(in the rows, 128 means zero)
Families of rows that turns and mirrors carry onto each other, the same ones carrying the whole set onto itself: the rest of each named row's family, in list order
5 families of 8 rows
K610: [ 99 146 127 135 150 148 125 120 115 130 153 140 205 152 130]
K7: [101 117 122 126 110 136 126 131 137 115 182 142 160 145 151]
K821: [105 116 124 102 126 157 165 133 143 125 121 122 167 144 119]
K305: [105 145 104 110 147 157 127 132 136 155 138 133 201 156 141]
K805: [103 136 136 132 129 142 157 135 118  99 140 141 181 158 122]
K524: [101 128 132 140 125 143 149 135 111  96 141 143 184 142 132]
K424: [107 111 119 120 116 138 129 131 136 113 178 146 151 138 148]
K466: [100 108 120  97 123 157 166 133 136 117 128 117 168 142 124]
K54: [107 143 109 130 145 158 132 114 103 127 144 146 206 144 142]
K100: [106 122 143 136 129 152 151 135 126 100 143 141 178 150 119]
K20: [101 129 142 136 141 150 152 128 124 101 144 133 187 155 122]
K579: [104 130 131 103 117 157 170 135 134 122 127 116 170 148 121]
K516: [ 99 121 130 106 133 156 172 127 139 114 124 119 173 146 125]
K992: [100 115 119 115 111 137 119 129 132 116 164 149 146 141 155]
K74: [ 99 109 106 108 130 138 128 148 148 147 166 135 165 156 150]
K951: [ 97 131 115 109 109 140 125  95 116 128 166 144 179 121 155]
K116: [103 130 119 109 116 146 125  93 115 122 161 146 169 115 149]
K726: [105 119 106 113 129 147 134 153 156 142 161 128 170 165 143]
K337: [107 132 119  98 113 145 119  87 125 127 152 146 186 127 152]
K120: [ 98 122 141 130 131 156 147 132 119  91 142 135 177 146 123]
K386: [ 96 123 106 111 127 154 131 152 149 133 165 132 153 163 134]
K618: [ 96 125 124 101 115 149 132  95 119 126 156 138 170 112 159]
K880: [113 136  99 108 147 153 120 134 122 157 155 130 193 158 136]
K503: [102 117 128 108 112 148 163 147 135 116 131 115 171 140 123]
K630: [ 98 137 104 113 147 144 123 136 133 162 153 135 195 157 140]
K592: [110 125 115  82 112 155 146 112 135 146 132 114 187 129 136]
K44: [103 119 103 106 127 145 121 154 140 146 162 128 156 156 140]
K826: [111 131 121  88 113 165 152 100 127 140 129 121 178 129 141]
K812: [106 137  93 107 146 169 132 135 129 156 149 127 189 157 137]
K430: [ 99 106 123 115 115 139 126 125 133 120 176 143 156 134 158]
K50: [ 96 124 123 118 111 138 117 120 136 107 171 155 158 147 148]
K482: [108 145 102 110 144 152 129 134 129 163 149 140 199 149 138]
K766: [112 143 119 129 146 145 130 118 105 123 150 148 205 157 133]
K224: [ 99 124 104  82 118 153 150 103 126 144 133 125 181 124 141]
K737: [104 132 110  88 123 157 147  99 127 145 127 127 177 120 135]
K184: [106 147 131 136 141 152 126 119 109 126 151 151 204 143 132]
K410: [ 96 130 118  88 124 158 158 103 130 136 126 123 175 122 143]
K55: [ 99 149 128 131 145 158 124 116 110 119 141 145 203 144 135]
K415: [108 125 122 105 109 150 126  91 119 123 148 147 168 125 160]
K727: [108 118 101 106 131 144 138 155 151 147 162 135 164 156 141]

Same family as K100: K821, K424, K116, K482, K737, K184, K727
Same family as K50: K524, K54, K337, K386, K503, K592, K812
Same family as K726: K7, K305, K466, K951, K120, K224, K55

Families of rows that turns and mirrors carry onto each other, the same ones carrying the whole set onto itself: the rest of each named row's family, in list order
5 families of 5 rows
K310: [131 143 111 117 124 119 114 104 130 114 144 154 122]
K632: [143 122 131 119 116 120 128 127 121 139 104 137 104]
K894: [137 107 117 130 107 121 151 149 133 107 124 135 142]
K296: [112 118 126 135 111 150 118 114 147 118 144  97 125]
K19: [134 142 108 119 123 122 115 107 133 112 152 151 130]
K688: [136 121 134 124 118 118 127 129 121 139 101 132 101]
K15: [134 104 116 136 116 129 142 148 138 106 115 141 149]
K978: [103 114 127 129 157 135 121 124 117 121 124 117 151]
K858: [132 124 138 121 119 122 122 121 115 144 104 129 104]
K191: [107 115 128 131 157 134 123 128 112 124 125 123 155]
K376: [110 117 120 135 112 149 105 114 147 110 142 106 115]
K636: [111 114 127 138 111 149 113 115 144 114 137  99 115]
K249: [133 126 139 124 118 122 124 124 117 141 105 134 101]
K974: [138 107 116 134 106 128 144 148 140 103 119 136 141]
K436: [111 110 127 134 153 133 128 125 107 131 130 119 155]
K902: [108 108 124 131 154 137 124 126 117 116 127 114 153]
K90: [134 100 122 131 116 126 145 149 135 110 112 139 148]
K944: [137 109 120 136 110 126 147 149 139 104 118 138 143]
K972: [108 117 128 136 112 151 110 116 143 111 140 102 117]
K930: [108 115 126 127 157 131 123 125 110 124 127 126 154]
K391: [133 146 110 120 123 122 113 108 130 112 151 149 126]
K640: [135 125 135 117 110 123 127 122 111 141 106 128 104]
K262: [135 141 115 118 120 118 112  98 133 116 146 148 118]
K949: [136 145 113 117 118 119 110 104 127 117 153 142 133]
K710: [109 116 121 131 119 149 106 111 144 113 149 106 119]

Same family as K19: K858, K636, K974, K930
Same family as K15: K310, K688, K978, K376
Same family as K632: K902, K90, K262, K710

Families of rows that turns and mirrors carry onto each other, the same ones carrying the whole set onto itself: the rest of each named row's family, in list order
5 families of 3 rows
K356: [120 111 117 118 147 149 136 112]
K804: [117 143 150 129 131 107 128 116]
K999: [115 112 115 118 109 113 147 123]
K983: [137 112 118 113 125 149 100 116]
K502: [128 146 152 129 126 135 105 121]
K416: [143 133 121  98 100 132 138 120]
K583: [122 141 153 140 131 120 126 127]
K97: [139 155 143 108 115 137 137 120]
K193: [110 142 146 132 135 125 144 121]
K807: [146 136 125  99 125 154 131 114]
K868: [130 124 127 118  93 113 111 127]
K167: [128 105 117 123 104 108 128 129]
K181: [133 107 122 125 147 149 116 117]
K3: [127 115 126 117 154 140 117 105]
K463: [125 105 113 112 112 105 128 114]

Same family as K356: K999, K193
Same family as K3: K804, K463
Same family as K983: K502, K868

Families of rows that turns and mirrors carry onto each other, the same ones carrying the whole set onto itself: the rest of each named row's family, in list order
4 families of 4 rows
K484: [166 144 150 131 131 129 139 128 133 111 117 131  98]
K539: [124 159 138 126 142 117 128 116 118 141 121 142 126]
K533: [112 113 111 129 126 112 137 143 132 133 141 127 145]
K45: [106 116 132 144 121 109 123 138 131 138 154 132 142]
K694: [114 115 114 128 120 108 142 141 120 144 146 133 135]
K797: [155 145 167 147 133 129 121 127 141 109 127 130 110]
K85: [156 146 147 130 136 128 131 127 144 104 110 132 102]
K819: [141 105 147 149 107 121 125 140 153 111 152 124 117]
K722: [130 155 136 127 147 116 136 125 108 140 119 140 126]
K748: [111 115 114 129 115 108 129 131 120 137 148 135 138]
K849: [146 105 129 132 110 125 140 144 161 110 136 121 113]
K977: [164 147 154 133 128 137 135 122 141 116 119 126 108]
K519: [153 104 130 137 101 127 136 138 143 109 147 119 119]
K754: [150 102 129 133 103 122 145 143 145 116 143 124 109]
K565: [119 155 152 142 148 116 119 124 120 137 129 138 134]
K18: [121 153 129 127 152 115 127 125 116 128 115 139 134]

Same family as K754: K484, K694, K722
Same family as K85: K533, K849, K18
Same family as K819: K45, K797, K565

Families of rows that turns and mirrors carry onto each other, the same ones carrying the whole set onto itself: the rest of each named row's family, in list order
3 families of 5 rows
K531: [129 151 132 132 125 128 123 149  94 135 105 108 110 147 135]
K350: [132 144 126 133 131 128 131 141  99 136 106 110 114 154 136]
K844: [137 145 137 121 136 146 101 144 134 161 131 133 159  97 147]
K758: [134 159 118 154 137 165  82 145 148 148 137 117 142 136 128]
K803: [126 148 127 127 131 125 129 148  96 132 107 103 119 145 149]
K345: [132 152 123 147 134 161  83 146 153 143 135 109 156 133 134]
K616: [131 140 145 124 146 132 126 133 105 150 108 135 136 120 166]
K897: [123 146 115 150 130 146 103 166 124 119 124 113 130 154 112]
K37: [133 157 121 146 129 160  73 151 145 144 134 112 148 126 130]
K597: [126 150 103 145 134 148 114 165 124 125 122 114 124 157 117]
K218: [133 141 138 122 140 133 116 129 101 152 105 140 127 118 163]
K855: [145 141 128 119 137 147 101 134 137 166 126 132 158 104 147]
K204: [131 135 143 125 141 124 111 134 101 145 113 137 139 112 163]
K898: [146 145 136 128 135 143  92 135 132 166 134 130 155 101 138]
K546: [129 146 106 150 128 146  96 157 122 124 122 114 124 158 114]

Same family as K758: K803, K597, K204, K898
Same family as K531: K345, K897, K218, K855

Families of rows that turns and mirrors carry onto each other, the same ones carrying the whole set onto itself: the rest of each named row's family, in list order
5 families of 8 rows
K397: [139  89 158 160 106 125 168 159 111 110 150  89]
K940: [154  98 157 155  97 131 153 151 110 127 144  87]
K987: [104 104 121 143 141 148 173 111 104 128 153  92]
K182: [108  86 134 161 131 136 186 136  99 103 150  89]
K779: [131  78 127 173 109 131 173 120 110 104 136  82]
K619: [134 125 139 133 131 129 137 127 104 143 159  77]
K86: [118 125 134 138 139 139 146 116  87 136 153  82]
K590: [131 123 149 137 115 139 139 107 116 140 155 104]
K29: [152  98 153 149  90 132 143 143 114 116 142  91]
K14: [145 114 153 132  99 136 134 134 122 131 151  97]
K411: [155 101 154 161  91 124 145 132 115 124 143  89]
K35: [132 124 151 128 122 143 145 125 115 148 159 101]
K518: [109  87 119 159 134 143 185 120  98 114 145  83]
K549: [143 105 166 147 107 124 153 157 117 125 157  94]
K607: [147 116 157 146 100 129 136 121 117 136 150  99]
K814: [101 106 113 142 132 141 164 105 103 118 151  89]
K4: [146  82 144 167 101 131 169 149 103 114 138  80]
K822: [128 122 142 124 115 139 136 118 122 137 158  99]
K841: [144  84 143 162  93 132 158 142 104 102 134  84]
K448: [ 97 101 131 150 141 140 180 125  99 114 157  95]
K403: [112 111 132 145 142 152 160 112  79 120 144  86]
K730: [100 117 139 137 142 139 166 122 105 128 165 101]
K874: [149 114 161 139 105 136 143 141 114 142 153  96]
K617: [108 101 122 149 133 146 167  94 111 120 148  96]
K82: [108  90 114 158 122 139 173 115  96 104 141  83]
K80: [125  81 145 166 116 130 181 150 104 101 146  87]
K474: [148  85 142 172  95 124 160 131 112 110 137  82]
K760: [159  91 147 142 116 133 150 147 126 122 147  72]
K644: [120  90 134 151 136 158 171 120  85 104 135  86]
K736: [127  78 128 169 117 136 183 137  98 108 137  77]
K746: [137  76 140 154 127 155 173 133 102  98 133  82]
K485: [115  85 119 164 125 139 176 104 109 107 140  87]
K246: [114 117 135 138 129 145 151  95 114 133 153 104]
K577: [109 119 125 129 128 143 148 106 114 132 157  96]
K21: [154  77 145 149 118 145 164 145 118 106 137  77]
K943: [114 125 152 131 132 134 153 131 113 138 168 103]
K295: [113 119 135 130 137 148 158 113 110 143 159  99]
K253: [132 120 163 136 117 128 147 145 117 136 165 100]
K884: [151 112 144 136 121 126 139 141 120 137 157  73]
K721: [125  82 125 166 106 135 171 130  97  97 134  81]

Same family as K4: K940, K987, K35, K518, K874, K736, K295
Same family as K403: K619, K86, K760, K644, K746, K21, K884
Same family as K448: K397, K182, K549, K730, K80, K943, K253
Same family as K474: K779, K590, K411, K607, K617, K485, K246

